In the data rows, zero lies at 4.5, halfway between 4 and 5.
Some points:
tensor([3., 5., 4., 1., 4., 5., 2., 0., 4., 5., 5., 4., 3., 4., 5., 6.,
        5., 4., 3., 8., 3., 5., 4., 4., 3., 5., 4., 5., 3., 4., 5., 6.,
        5., 5.])
tensor([5., 5., 6., 2., 6., 3., 2., 2., 7., 3., 3., 3., 6., 4., 5., 1.,
        4., 3., 5., 5., 4., 6., 4., 4., 3., 5., 6., 5., 2., 5., 5., 5.,
        5., 5.])
tensor([3., 3., 4., 6., 5., 3., 3., 7., 6., 5., 5., 4., 6., 4., 4., 5.,
        5., 6., 4., 3., 5., 4., 2., 6., 4., 2., 6., 6., 5., 4., 6., 5.,
        7., 4.])
tensor([1., 4., 4., 6., 5., 5., 6., 4., 4., 5., 1., 7., 5., 4., 4., 6.,
        4., 3., 5., 5., 6., 5., 5., 7., 4., 4., 4., 3., 4., 5., 6., 6.,
        4., 5.])
tensor([6., 4., 7., 9., 6., 1., 6., 7., 1., 6., 7., 6., 5., 4., 2., 6.,
        5., 8., 2., 0., 8., 3., 6., 6., 5., 1., 3., 4., 4., 6., 6., 3.,
        5., 4.])
tensor([1., 3., 4., 8., 5., 6., 4., 5., 7., 8., 0., 6., 7., 4., 4., 8.,
        5., 6., 4., 4., 4., 4., 4., 7., 3., 5., 8., 4., 5., 4., 6., 7.,
        6., 3.])
tensor([6., 7., 8., 8., 4., 2., 5., 8., 1., 0., 2., 7., 2., 4., 4., 4.,
        4., 6., 5., 0., 8., 5., 5., 8., 4., 3., 4., 4., 4., 8., 6., 2.,
        8., 5.])
tensor([5., 2., 3., 1., 6., 7., 1., 2., 9., 8., 3., 2., 5., 4., 6., 0.,
        5., 4., 3., 6., 2., 4., 2., 1., 3., 5., 8., 5., 5., 2., 5., 6.,
        8., 2.])
tensor([5., 4., 4., 0., 5., 6., 3., 4., 8., 3., 4., 2., 6., 5., 5., 3.,
        6., 3., 5., 9., 5., 6., 4., 5., 3., 6., 8., 4., 6., 3., 3., 5.,
        4., 4.])
tensor([6., 3., 7., 5., 7., 4., 4., 4., 6., 4., 9., 6., 4., 4., 2., 7.,
        5., 2., 4., 5., 3., 4., 5., 5., 5., 1., 8., 6., 4., 4., 6., 4.,
        5., 5.])
tensor([6., 3., 6., 4., 3., 4., 4., 5., 7., 3., 2., 2., 9., 5., 6., 2.,
        4., 6., 3., 3., 7., 4., 3., 3., 5., 1., 5., 5., 7., 2., 5., 5.,
        5., 3.])
tensor([2., 5., 4., 8., 3., 2., 4., 7., 3., 9., 0., 2., 9., 3., 5., 2.,
        5., 6., 5., 8., 4., 5., 2., 2., 3., 2., 5., 6., 3., 5., 6., 5.,
        7., 5.])
tensor([4., 5., 7., 8., 5., 2., 6., 6., 2., 7., 6., 5., 6., 4., 2., 5.,
        7., 4., 3., 0., 9., 5., 5., 6., 6., 2., 4., 5., 5., 7., 5., 3.,
        6., 5.])
tensor([2., 5., 3., 7., 3., 5., 3., 8., 0., 7., 1., 3., 5., 5., 3., 5.,
        6., 4., 3., 4., 7., 4., 5., 7., 5., 2., 4., 4., 5., 4., 6., 5.,
        8., 5.])
tensor([3., 4., 6., 3., 5., 3., 4., 5., 6., 3., 3., 4., 4., 4., 6., 1.,
        7., 2., 3., 7., 5., 4., 4., 7., 5., 2., 8., 5., 5., 4., 4., 5.,
        4., 3.])
tensor([3., 3., 1., 5., 5., 9., 3., 5., 0., 3., 6., 8., 0., 4., 1., 1.,
        3., 5., 4., 6., 3., 5., 4., 5., 4., 5., 3., 3., 3., 4., 3., 6.,
        1., 7.])
tensor([7., 4., 4., 4., 6., 4., 2., 4., 8., 4., 7., 4., 3., 5., 4., 8.,
        6., 4., 3., 2., 4., 5., 3., 3., 4., 6., 5., 3., 3., 4., 5., 5.,
        4., 4.])
tensor([8., 3., 2., 5., 6., 8., 0., 4., 4., 0., 7., 6., 1., 5., 4., 3.,
        4., 4., 4., 5., 3., 5., 2., 5., 3., 7., 6., 4., 3., 5., 5., 5.,
        5., 4.])
tensor([6., 5., 6., 8., 5., 0., 6., 4., 7., 9., 4., 1., 6., 3., 6., 4.,
        4., 6., 3., 0., 4., 5., 4., 3., 2., 2., 6., 6., 7., 5., 5., 3.,
        7., 5.])
tensor([5., 3., 3., 8., 6., 6., 2., 6., 3., 8., 2., 6., 2., 4., 2., 6.,
        4., 4., 2., 0., 3., 3., 0., 3., 5., 4., 5., 4., 2., 6., 3., 7.,
        5., 6.])
tensor([8., 5., 3., 1., 5., 0., 3., 2., 7., 2., 5., 4., 5., 3., 5., 4.,
        5., 3., 4., 9., 3., 6., 6., 4., 4., 6., 8., 4., 4., 3., 6., 5.,
        4., 5.])
tensor([7., 5., 8., 1., 4., 0., 4., 6., 9., 9., 6., 6., 7., 4., 3., 5.,
        3., 5., 2., 0., 6., 4., 5., 3., 4., 1., 6., 6., 4., 4., 7., 4.,
        7., 4.])
tensor([4., 5., 3., 1., 4., 6., 2., 4., 7., 8., 6., 2., 9., 4., 7., 4.,
        4., 3., 4., 5., 2., 5., 4., 3., 3., 7., 6., 4., 7., 2., 4., 7.,
        4., 5.])
tensor([3., 3., 4., 5., 5., 7., 2., 1., 7., 6., 7., 4., 5., 4., 5., 6.,
        6., 6., 4., 6., 5., 6., 5., 3., 5., 4., 5., 2., 3., 4., 4., 7.,
        6., 3.])
tensor([8., 2., 4., 5., 6., 8., 4., 6., 6., 4., 7., 7., 5., 4., 2., 5.,
        1., 5., 3., 3., 6., 5., 2., 4., 3., 5., 7., 7., 6., 6., 2., 5.,
        4., 4.])
tensor([5., 0., 3., 4., 6., 6., 1., 3., 6., 5., 7., 5., 6., 3., 4., 6.,
        4., 6., 4., 5., 3., 4., 2., 3., 3., 4., 8., 4., 3., 5., 6., 6.,
        3., 3.])
tensor([1., 3., 3., 6., 3., 9., 5., 6., 0., 6., 0., 7., 2., 5., 2., 3.,
        4., 4., 4., 6., 7., 5., 3., 8., 4., 2., 4., 4., 2., 7., 6., 7.,
        3., 8.])
tensor([1., 4., 5., 5., 6., 6., 4., 8., 7., 5., 3., 4., 6., 4., 4., 6.,
        3., 5., 3., 3., 7., 4., 5., 7., 5., 5., 5., 5., 4., 6., 6., 5.,
        4., 6.])
tensor([5., 2., 3., 6., 6., 4., 3., 2., 9., 3., 0., 7., 3., 4., 4., 5.,
        4., 4., 4., 2., 5., 4., 6., 4., 4., 1., 7., 3., 4., 3., 4., 7.,
        6., 4.])
tensor([3., 3., 4., 5., 6., 4., 1., 5., 7., 9., 3., 5., 6., 4., 4., 4.,
        3., 6., 5., 5., 4., 5., 2., 4., 4., 6., 6., 4., 3., 3., 5., 6.,
        7., 4.])
tensor([3., 4., 6., 0., 4., 7., 3., 5., 3., 2., 5., 1., 6., 5., 8., 0.,
        6., 1., 5., 9., 3., 9., 4., 5., 4., 4., 6., 3., 6., 1., 4., 7.,
        6., 6.])
tensor([0., 5., 5., 6., 5., 6., 5., 5., 7., 2., 5., 5., 5., 5., 5., 0.,
        4., 4., 5., 9., 4., 5., 6., 5., 3., 3., 6., 5., 5., 3., 8., 5.,
        4., 7.])
tensor([8., 6., 5., 1., 7., 2., 2., 3., 7., 5., 9., 1., 7., 4., 5., 8.,
        5., 4., 3., 4., 5., 5., 4., 5., 4., 6., 5., 6., 4., 5., 7., 4.,
        6., 4.])
tensor([3., 4., 3., 6., 5., 7., 3., 5., 2., 7., 6., 6., 4., 5., 3., 9.,
        3., 7., 3., 4., 6., 5., 5., 6., 4., 2., 4., 3., 3., 7., 4., 6.,
        3., 6.])
tensor([7., 4., 9., 4., 8., 2., 5., 5., 9., 8., 7., 3., 7., 5., 3., 9.,
        3., 5., 3., 0., 5., 4., 7., 2., 6., 2., 5., 6., 5., 2., 7., 4.,
        9., 4.])
tensor([4., 2., 4., 8., 5., 5., 3., 4., 5., 9., 5., 6., 5., 4., 3., 5.,
        3., 7., 5., 3., 6., 4., 4., 4., 3., 4., 5., 4., 3., 4., 6., 7.,
        7., 5.])
tensor([6., 3., 8., 9., 5., 4., 4., 4., 7., 6., 5., 5., 6., 3., 3., 8.,
        3., 8., 4., 0., 5., 4., 5., 3., 5., 3., 5., 6., 4., 4., 6., 4.,
        7., 4.])
tensor([1., 5., 5., 4., 5., 5., 3., 4., 3., 4., 4., 5., 6., 4., 4., 3.,
        4., 3., 3., 6., 5., 5., 4., 6., 4., 3., 5., 5., 5., 4., 5., 5.,
        4., 5.])
tensor([7., 5., 6., 7., 6., 3., 3., 5., 6., 3., 9., 7., 4., 4., 4., 4.,
        3., 6., 3., 4., 6., 2., 2., 5., 5., 3., 6., 5., 2., 5., 5., 4.,
        8., 4.])
tensor([5., 3., 8., 2., 7., 5., 3., 0., 4., 0., 9., 1., 6., 3., 7., 4.,
        6., 4., 3., 4., 6., 4., 3., 3., 4., 1., 8., 4., 5., 2., 3., 4.,
        7., 4.])
tensor([4., 3., 2., 1., 6., 5., 5., 6., 7., 5., 5., 6., 4., 5., 4., 7.,
        5., 5., 3., 5., 3., 3., 2., 2., 3., 6., 7., 5., 3., 5., 5., 6.,
        5., 3.])
tensor([7., 2., 3., 9., 4., 9., 3., 5., 8., 1., 4., 7., 3., 4., 3., 4.,
        2., 8., 2., 1., 6., 4., 4., 3., 5., 3., 4., 4., 5., 6., 3., 6.,
        4., 4.])
These points spread out most along one direction. How far along it is each point below, from 0 to 99? 50 is the average, and the first point above lies past it. One standard deviation of the points above along it is 16.
tensor([6., 5., 4., 3., 5., 2., 2., 5., 4., 0., 7., 5., 5., 5., 5., 4.,
        6., 3., 5., 3., 4., 6., 4., 7., 5., 7., 5., 4., 3., 4., 6., 5.,
        5., 5.]) 57
tensor([5., 5., 3., 4., 6., 7., 2., 3., 5., 8., 4., 4., 5., 4., 4., 3.,
        5., 6., 5., 3., 5., 4., 4., 5., 4., 3., 5., 5., 3., 5., 5., 6.,
        4., 4.]) 51
tensor([1., 4., 4., 4., 3., 7., 4., 8., 0., 1., 0., 9., 2., 4., 1., 8.,
        2., 2., 5., 9., 6., 6., 7., 7., 5., 7., 5., 3., 6., 7., 3., 6.,
        0., 7.]) 48
tensor([5., 3., 4., 3., 6., 8., 2., 4., 3., 1., 6., 6., 2., 5., 3., 1.,
        3., 2., 5., 3., 4., 6., 4., 7., 4., 7., 4., 3., 4., 6., 4., 6.,
        0., 5.]) 59
tensor([4., 2., 5., 6., 6., 6., 3., 3., 5., 9., 6., 5., 7., 4., 3., 6.,
        5., 8., 3., 3., 5., 5., 3., 6., 5., 5., 7., 4., 5., 4., 6., 6.,
        6., 5.]) 44
tensor([4., 4., 6., 5., 6., 3., 3., 3., 6., 5., 5., 2., 5., 3., 5., 5.,
        6., 6., 3., 0., 7., 4., 6., 4., 5., 3., 5., 5., 5., 3., 5., 3.,
        6., 4.]) 43
tensor([5., 4., 5., 9., 4., 4., 2., 3., 5., 5., 2., 7., 4., 3., 1., 6.,
        3., 8., 3., 6., 4., 4., 4., 3., 5., 6., 5., 5., 3., 5., 4., 6.,
        3., 5.]) 42
tensor([3., 4., 3., 9., 4., 6., 4., 7., 2., 9., 2., 5., 5., 3., 5., 3.,
        4., 6., 3., 5., 5., 3., 2., 5., 4., 2., 7., 5., 3., 6., 4., 5.,
        4., 5.]) 38
tensor([5., 4., 4., 6., 6., 4., 4., 5., 3., 6., 9., 6., 4., 4., 4., 4.,
        2., 7., 4., 4., 5., 5., 4., 7., 4., 5., 4., 4., 6., 5., 5., 5.,
        3., 6.]) 43
tensor([0., 6., 5., 1., 6., 3., 3., 4., 2., 4., 9., 2., 7., 4., 6., 5.,
        8., 5., 5., 8., 4., 7., 6., 5., 5., 4., 4., 5., 2., 4., 6., 7.,
        4., 4.]) 65
tensor([5., 4., 5., 8., 7., 6., 3., 6., 5., 8., 7., 6., 5., 5., 4., 1.,
        5., 5., 4., 3., 4., 4., 1., 5., 4., 3., 6., 6., 3., 6., 5., 6.,
        3., 5.]) 44
tensor([4., 5., 6., 0., 5., 2., 3., 5., 9., 3., 0., 4., 5., 4., 6., 3.,
        5., 2., 5., 4., 7., 6., 4., 6., 5., 4., 7., 8., 4., 5., 6., 5.,
        5., 5.]) 61
